In the rows, zero is written as 128.
Each path below is one point turned by a fixed rotation once a step. After each direction that follows a path, write how fast that rotation turns it, in degrees a step (0 if it stays still).
Each turn is a multiple of 5 degrees from 10 to 175, or 0.
Each row of a path follows its step; steps can be skipped.

step 0: 154,107,117,164,97,127,153,104,125,139,91,152,115,118,155,99,155,132,135,144,94,126,165,135,112,144,151,114,125,78,92,125,95,109,125,94,123,138,94,152,163,151,138,105,136,120,146,102,188,102,143,118,117,163,91,155,135,103,119,88,125,106,83,164,125,141
step 1: 90,128,156,163,128,119,150,127,117,121,101,124,103,128,92,118,129,158,125,103,143,168,102,162,118,133,97,114,116,122,151,131,133,138,141,132,74,123,148,143,157,112,131,115,160,110,144,125,125,91,148,157,147,88,134,151,199,182,129,128,94,143,131,104,190,147
step 3: 134,141,94,176,64,163,142,138,134,136,98,142,124,132,129,118,135,107,117,158,73,152,153,134,89,196,127,102,159,106,131,132,111,111,119,156,97,115,135,116,136,112,151,140,188,107,115,123,128,137,152,132,165,84,111,120,121,158,132,133,115,95,132,109,129,140
step 4: 134,138,122,155,138,153,119,111,95,137,150,146,94,130,97,114,148,151,185,152,142,148,129,132,132,122,115,99,73,124,115,146,101,129,154,137,131,169,165,156,165,202,150,119,100,107,131,142,139,130,144,108,119,155,144,111,181,173,127,125,116,144,144,124,109,164
step 6: 110,144,101,129,172,137,119,135,116,136,164,133,114,119,118,110,131,125,140,151,96,133,156,146,135,200,153,115,112,108,143,112,92,115,115,99,88,101,109,132,131,122,112,160,138,124,127,144,111,130,149,124,174,116,186,133,187,173,159,102,151,169,158,122,151,148
step 7: 110,94,112,140,86,151,93,95,136,139,113,131,197,126,117,75,134,123,153,150,130,147,165,137,173,122,142,117,140,135,127,152,129,118,110,134,117,97,137,137,124,197,136,89,134,98,122,117,159,126,122,113,107,164,109,111,158,133,170,138,106,103,119,81,114,121
step 8: 127,141,107,150,104,118,148,99,112,130,135,171,119,115,129,108,142,116,114,128,120,134,144,132,89,146,121,139,147,149,112,93,118,168,86,115,100,191,134,161,114,145,95,172,123,141,108,126,150,83,180,128,177,128,121,177,153,172,119,125,120,88,146,128,141,146
step 9: 110,167,151,131,146,130,104,128,101,187,128,105,136,136,101,83,121,161,143,117,112,118,115,154,104,156,151,124,120,148,128,143,108,146,130,120,100,89,105,99,176,147,188,93,98,130,149,121,155,123,122,112,150,178,140,150,193,113,116,132,127,137,108,110,135,131
step 10: 60,108,131,97,115,114,130,164,129,122,117,137,175,93,158,155,128,145,111,108,137,152,126,114,127,156,137,104,160,115,140,141,90,145,89,136,85,111,177,163,113,160,122,138,169,101,142,115,148,109,180,98,140,115,100,114,151,136,141,103,144,104,158,123,113,123
Speeds:
128,135,128,122,137,125,118,130,129,126,126,125,134,134,126,125,123,131,133,129,125,134,116,126,138,122,125,125,124,118,127,129,131,129,126,117,125,131,128,127,140,127,138,124,126,126,141,118,117,137,126,128,133,123,130,123,129,136,136,121,109,116,135,122,128,131 | 130
133,142,132,131,128,131,123,128,128,134,133,127,121,136,123,131,128,125,132,127,143,126,123,122,129,128,132,120,123,121,136,133,126,121,123,138,127,126,122,130,123,136,126,118,129,132,125,139,128,129,111,134,126,127,140,139,145,123,129,134,128,124,137,130,129,123 | 145
121,129,134,143,138,132,118,138,127,127,138,130,124,133,134,133,132,122,133,120,121,136,133,131,131,133,132,126,130,140,131,135,130,129,129,128,127,133,125,125,128,130,125,134,112,136,131,121,124,123,122,128,118,117,120,135,130,137,135,127,130,131,125,136,122,138 | 155
